In the data rows, 128 means zero.
Some points:
[128 115 148 142 117 129 136 128 135 157 145 126 160 156 126 149 122 132  96 154 113 114 127 124 139 124 146 123 123 164 140  83 128 156 170 124 143 119 115 153 129  98 132 137 188 109 110 149 158 124 130 158 144 115 131 142 112 118]
[114 118 141 134  76  96  61 161 104  98 117 188 137 139 119 147 123  96 100 167 106 146 156 110 111 171  96 132 170 126 120 172 146  95 120 169 106 152 123 125 135 143 143 167  73 122 131 111 123 106 132 140 113 177 135 159 148 130]
[129 147 122 135 112 130 110 144 120  88 142 146 104 121 111 125 126 143 133 161  98 103 134  77  87 154  90 134 148 118 162 131 129 135 118 201  76 141 127 106 149 128 171 136 104 188 105 142 197 165 153 139  72 136 120 119 101 117]
[142 151 111 138 167 127 132 170  86  77 122 180 135 125  99 136 127 175 110 138 160 154 123 169 135 150 164  85  95 166  79 108 101 144 115 160 155 106 118  73  86 104 156 103 175 182 150 171 118 121 148 149 138 130 134 158 107 138]
[102 175  99 142 111 137 122  99 116 141 127 132 118 184  77 115 125 119 119  97 133 144 125 147 135 137 125  96 123 136 103 100 108 123  95 124 121 116 159  86 121 151 126 130 136 146 156  94 112 143  79  95 112 136 150 120  83 158]
[109 107 118 144 128 138 144 162 113 145 140 136 139 147 123 142 166 119 148 135  97 119 152 133 135  99 150 116 139  96 129  98 122 151 115 117 152 117 117 115 112 124 153 103 146 129 167 151  95 150 156 110 132 126 116 120 153 114]
[144 133 139 115 106 121  99 122 104 143 131 133 142 175 133 171 133 119 174 109 149 148 123 158  95 128  93 112 112 170 131 146 116 121 129 155 144 133 148  82 127 129 129 144 111 146 142 133 111 125 138 150 145 101 130 147 122 131]
[159  58 147 126 122  95  93 152 163 103 109 105 110 120 132 129 114 104 125 125 134 141 128  59 164  98 136 126 127 154 165 132 135 131 139 154  90 146 103 149 106 139 105  94  60 136 100  94 140 106 139  93 104 141 139 131 114 135]
[151 130 150 149 142 112 168  97 130 117 122 154 109 150 135 139 126 121 111 176  96 118 118  92 105 153 160  91 136 152 128 101 138 128 150 145 121  98 129 140 124 135  65 129 139 170 160 136 138 177  76 103  96  87  92 147 138 178]
[ 87 127 151 148  93  99  70 159  84 182  95 170 138  88 103 123 101 136 106 131  97  92 138 103  77 139 162 169 143  91 132 138 120 120 149 158 106 139 107 153 166 134 166 152 126 136  95 113 160 165 197  98 111 209 150 126 158 135]
[100 164 121 108 110 166 132 206 113 101 127 113 152 113  91 134 126  96 152 126 107 103 144 125 136 112 112 142 109 102 148 146  99 177 149 129 120 110 117  91 131 117 126 143 127 156 151 133  96 130 136 104 115 136 132 104 104  90]
[151  90 115 122 147 110 206 110 153 147 140 141  95 157 102  94 172 136 119 165 108 100 110  92 141 109 168 125 135 137 107 130 121 108 131 125  89 107 132 173  87 133 162 158 149 140 114 103  86 118 128  83 131 147 126 116 153 135]
[154 108 104 155 134 106  85 143 131 169 140 126 124 129 121 130 106 122 141 109 136 102 133 152 143 109 136 146 141 108 148 125 103 119 146  86 104 155  95 143 159 169 114 108 134 117 100  95 120 120 144 112 129 123 133 165 143 115]
[125 110 113 121 115 101 114 152  96 134 140 113 134 126 122 147 116  89 167  97 131 122 133 102 127 135  96 112 135 100 162 114 131 175 129 118 146 133 155 123 138 162 133 128 106 142 143  91  74 123 115 102 144 135 128 122 139 113]
[100 104 108 132 115  98 129 106 127 134  88 137 145 144 135 128 141 136 102 150 113 155 115 125 171 123 157 187 137 102 146 133 131  95 135  81  49 164 140 148 166 187 114 155 177 120 154 136 118 156 139 104 131 111 181  86 150 173]
[129 144 134 129  97 145 124 127 127 116 128 130 114 111 111 129 131 148  89 169 131  72 101 123 156 115  95 145 133  98 113 130 138 123 109 182 151 127  98 101  95  97 124 123 173 108 133 116 110 117  91 145 117 147 105 101  77 126]
[133 127 129  90 169 105 157 167 117 103 106 162  72 125  74  96 186 150 110 136 107 123 153  78  94  97 161 144 128 117 110 126 133 140 102 152 111 139 144 155  89 132 126 151  98 124 117 141 129 136 147 123 104 160 160  85 117 117]
[139 128 112 132 129 106 103 146 119 114  99  86 118 116 130 149 108 124 119 134 157 206 140 193 163 144 136 119 155 128 146 160  95  97 105  68  86 124 104 169 164 166 101 109 154 160 116 119 131 118 106 132 150 116 151 152 160 130]
[145 149 113 148 134 115 133  93 124 171 156 106 159 128 128 136 156 115 153  92 166 104 124 155 120 128 128 148 134 110 129 138 131 115 153  88 119 129 164 140 121 116 159 135 171 121 102 116 112  99 136  95 176 137  89 133 124 132]
[128 135 149 171 137 150 136 155 106 171 136 106 126 127 160  87 167 148 116 169 110 113 130 113 103 141 139 121 110 125 128 120 164 126 135 115 131 114 162 156 137 150 132 132 187 113 107 167 177 121 116 150 133 134 112 119 125 135]
[109 105 117 141 132 142 134 118 110 181  96 146 129 114 123 157 126 130 110 129 149 127 124 148  97 132 165 146 171 117 159 132 104 115 140  77 132 137 117 134 115 125 161 119 160 121  80 108 107 113 150 118 156 117  84 164 157 132]
[101  97 106 130 110 112 126 111 143 160 139  93 123 115 151 135 131 116 146 118 177 107 112 131 123 134 125 190 121  79 126 137 132 111 135 134  95 151 122 154 153 139 147 119 115 114 119 105 153  91 123 125 158 119 108 170 168 107]
[ 97 148 187 107 118 135 154  64  89 106 162 156 128 158 162 142  99  75 131  94  88 121 155 117 118 160 136 136 112 130 156 119 147 102 125 150 200 113 141 101 166 153  66 119 134 151 161 170 137 152 102 134 124 104 166 125 103 121]
[113 103  98 136 147 110 143 147 160 140 141  84 128 121 133 146 103 151 106 140 121 140 128 131 174 129 136 113 121  83 157 160  96 125 145  55  96 143 113 152 155 159  85 128 123 135 116  83  97  98 116 138 131 107 133  95 148 136]
[139 153 146 154 150 124 195  70  83  97 119 135 111 112 141 118 160 124 119 130 106  78 111 168  94 128 142 107 135 157  97 159  98 102 144 113 157  72 142 168 127  54 111 176 162 124  94 149 141 134 135 127 103 140  95 161 148 161]
[116 132 169 127 135 128 117 146 130 102 150  95 137  83 115 156 104 124 153  96 136 148 132 147 142  93  92 121 157  98 157 161 109 125 150 101 105 165 162 135 128 155 129 103 116 113 118 155 106 118 137 103 165 146 143 141 136  95]
[157 125 112 141 164 119 169 118 153 138 128 167 111 149 105 123 174 141 139 102 127  98  69 111 149 128 157 136 101 128  57 118 136 111 155 154 121 123 170 127 111  81 160 165 118 103  95 150 136  78 142 156 145 101 127 158 135 148]
[126 142 111  93 138 114 128 181 113  80 133 132 130 168 122 123 133 116 151 117 137 169 147 111 108  93 108 164 114 109 144 162 138 136 136 135 132 142 118 123 131 114 137 116  89 157 142 138 137 115 173 104 128 122 141 119  89 141]
[ 99  90 171 101 124 102  85 128 106 112 141 123 147 140 165 133 163 144 160 155  94 157  91  84 137 155 122 106 141 164 132  63 169 144 142 145 160 109 118 132 176 152 109 122 146 108 174 154 171 126  78 159  88  97 126 116 137  90]
[137 139 145 108 161 102 145 173 131  96 132  94 147 143  92  92 173 150 158 118 118 111 123  80 131 102 126 118 151 114 155 162 149 132 152 128 107 135 141 118 137 130 109 143 130 125 154 116 101 149 148  80 109 124 130 108 125 134]
[137 134 159 124 128 135 174 144 131 122 132 142 130 126 154 115 100 145 129 131 138  87  87  75 150 146 162 141 111 109 125 152 110 140  99 133 121 110 108 163 106 118 133 143 156 153 159 101 153 165 102 142 147 101  98 131 119 154]
[119 152  99 112 167 136 135 149 132 119 171 101 134 129 111 120 126 109 138 113 129  97 165 103 134 101 108 166 111 109 169 108 106 111 125 137 140 158 127 145 148 130 124 118  93 122 110 129  97 130 147  88 121 112 123 121  71  64]
[137 144 148 142  82 134  93 145 146 105 172 123 154 132 170 134 131 134 131 136 164 131 130  70 147 141  77 141 124 130 124  96 156 154 133 181 143 159 122 128 144 111  88 145 108 118 129 174 171 140 138 145  83 133 131 133 126 107]
[138 114 109 115 144 108 166 144 170 143 123 105  87 162 139 124 123 149  91 149 122  99 106 120 169 126 125 115 133  99 126 111  93 109 134 147  92 124 112 154 156 155 103 130 135 133 122 127 107 125 104 113 134  74 153 115 114 167]
[188 143  83 148  95 165 102 134 165  87 143 120 125 131 138 113 108 125 152 106 189 134  95 147 134 131  76 124 120 146 124 135 120 150 122 127 110 152 150 106  86 147 157 101 109  84 116 127 151 140 125 112 143 136 165 128 114 132]
[103 140 143 146 131 134 116  78  58  99 156 120 171 179 121 136  56 103 147  93  90 144 155 142 124 105 125 138 129 113 142 120 164 145 100 101 224 110 140  99 160 160  75  96 103 146 148 151 165 167 103 128  77 110 122 121 100 107]
[128 150 112 138 132  94 186 100 121 165  95 138 144 157 163 103 101 117 159 114 146 153  74 152  99 165 121 116 109 163 108 143 148 113 120 108 146 117 134 126 131 109 177 138 147 130  76 141 120 116 119 149 156 127 125 170 134 144]
[136 146 125 142 107 139 126 178 164 118 142 141 145 121 147 133 134 140 143 160 169  95 114 162 144 143 136 110 102 129 100 107 119 134  83 129 152 130 121  80 101 107 124 127 167 120 166 165 143  96 128 161 142 145  94 161  98  97]
Along one direction, these points spread out more than along any other. Take the direction at right angles to it along which they spread out most. Then take the direction at right angles to both along which they spread out most. Go by this last direction. For each point below, how far along it does it lie, from 0 to 99? 50 is the average, and the first point above lies past it. One standard deviation of the points above along it is 16.
[139 153 146 154 150 124 195  70  83  97 119 135 111 112 141 118 160 124 119 130 106  78 111 168  94 128 142 107 135 157  97 159  98 102 144 113 157  72 142 168 127  54 111 176 162 124  94 149 141 134 135 127 103 140  95 161 148 161] 50
[128 135 149 171 137 150 136 155 106 171 136 106 126 127 160  87 167 148 116 169 110 113 130 113 103 141 139 121 110 125 128 120 164 126 135 115 131 114 162 156 137 150 132 132 187 113 107 167 177 121 116 150 133 134 112 119 125 135] 48
[145 149 113 148 134 115 133  93 124 171 156 106 159 128 128 136 156 115 153  92 166 104 124 155 120 128 128 148 134 110 129 138 131 115 153  88 119 129 164 140 121 116 159 135 171 121 102 116 112  99 136  95 176 137  89 133 124 132] 68
[137 134 159 124 128 135 174 144 131 122 132 142 130 126 154 115 100 145 129 131 138  87  87  75 150 146 162 141 111 109 125 152 110 140  99 133 121 110 108 163 106 118 133 143 156 153 159 101 153 165 102 142 147 101  98 131 119 154] 43
[157 125 112 141 164 119 169 118 153 138 128 167 111 149 105 123 174 141 139 102 127  98  69 111 149 128 157 136 101 128  57 118 136 111 155 154 121 123 170 127 111  81 160 165 118 103  95 150 136  78 142 156 145 101 127 158 135 148] 37
[142 151 111 138 167 127 132 170  86  77 122 180 135 125  99 136 127 175 110 138 160 154 123 169 135 150 164  85  95 166  79 108 101 144 115 160 155 106 118  73  86 104 156 103 175 182 150 171 118 121 148 149 138 130 134 158 107 138] 50
[137 139 145 108 161 102 145 173 131  96 132  94 147 143  92  92 173 150 158 118 118 111 123  80 131 102 126 118 151 114 155 162 149 132 152 128 107 135 141 118 137 130 109 143 130 125 154 116 101 149 148  80 109 124 130 108 125 134] 33
[138 114 109 115 144 108 166 144 170 143 123 105  87 162 139 124 123 149  91 149 122  99 106 120 169 126 125 115 133  99 126 111  93 109 134 147  92 124 112 154 156 155 103 130 135 133 122 127 107 125 104 113 134  74 153 115 114 167] 46
[116 132 169 127 135 128 117 146 130 102 150  95 137  83 115 156 104 124 153  96 136 148 132 147 142  93  92 121 157  98 157 161 109 125 150 101 105 165 162 135 128 155 129 103 116 113 118 155 106 118 137 103 165 146 143 141 136  95] 64
[119 152  99 112 167 136 135 149 132 119 171 101 134 129 111 120 126 109 138 113 129  97 165 103 134 101 108 166 111 109 169 108 106 111 125 137 140 158 127 145 148 130 124 118  93 122 110 129  97 130 147  88 121 112 123 121  71  64] 47
[113 103  98 136 147 110 143 147 160 140 141  84 128 121 133 146 103 151 106 140 121 140 128 131 174 129 136 113 121  83 157 160  96 125 145  55  96 143 113 152 155 159  85 128 123 135 116  83  97  98 116 138 131 107 133  95 148 136] 64
[100 104 108 132 115  98 129 106 127 134  88 137 145 144 135 128 141 136 102 150 113 155 115 125 171 123 157 187 137 102 146 133 131  95 135  81  49 164 140 148 166 187 114 155 177 120 154 136 118 156 139 104 131 111 181  86 150 173] 53
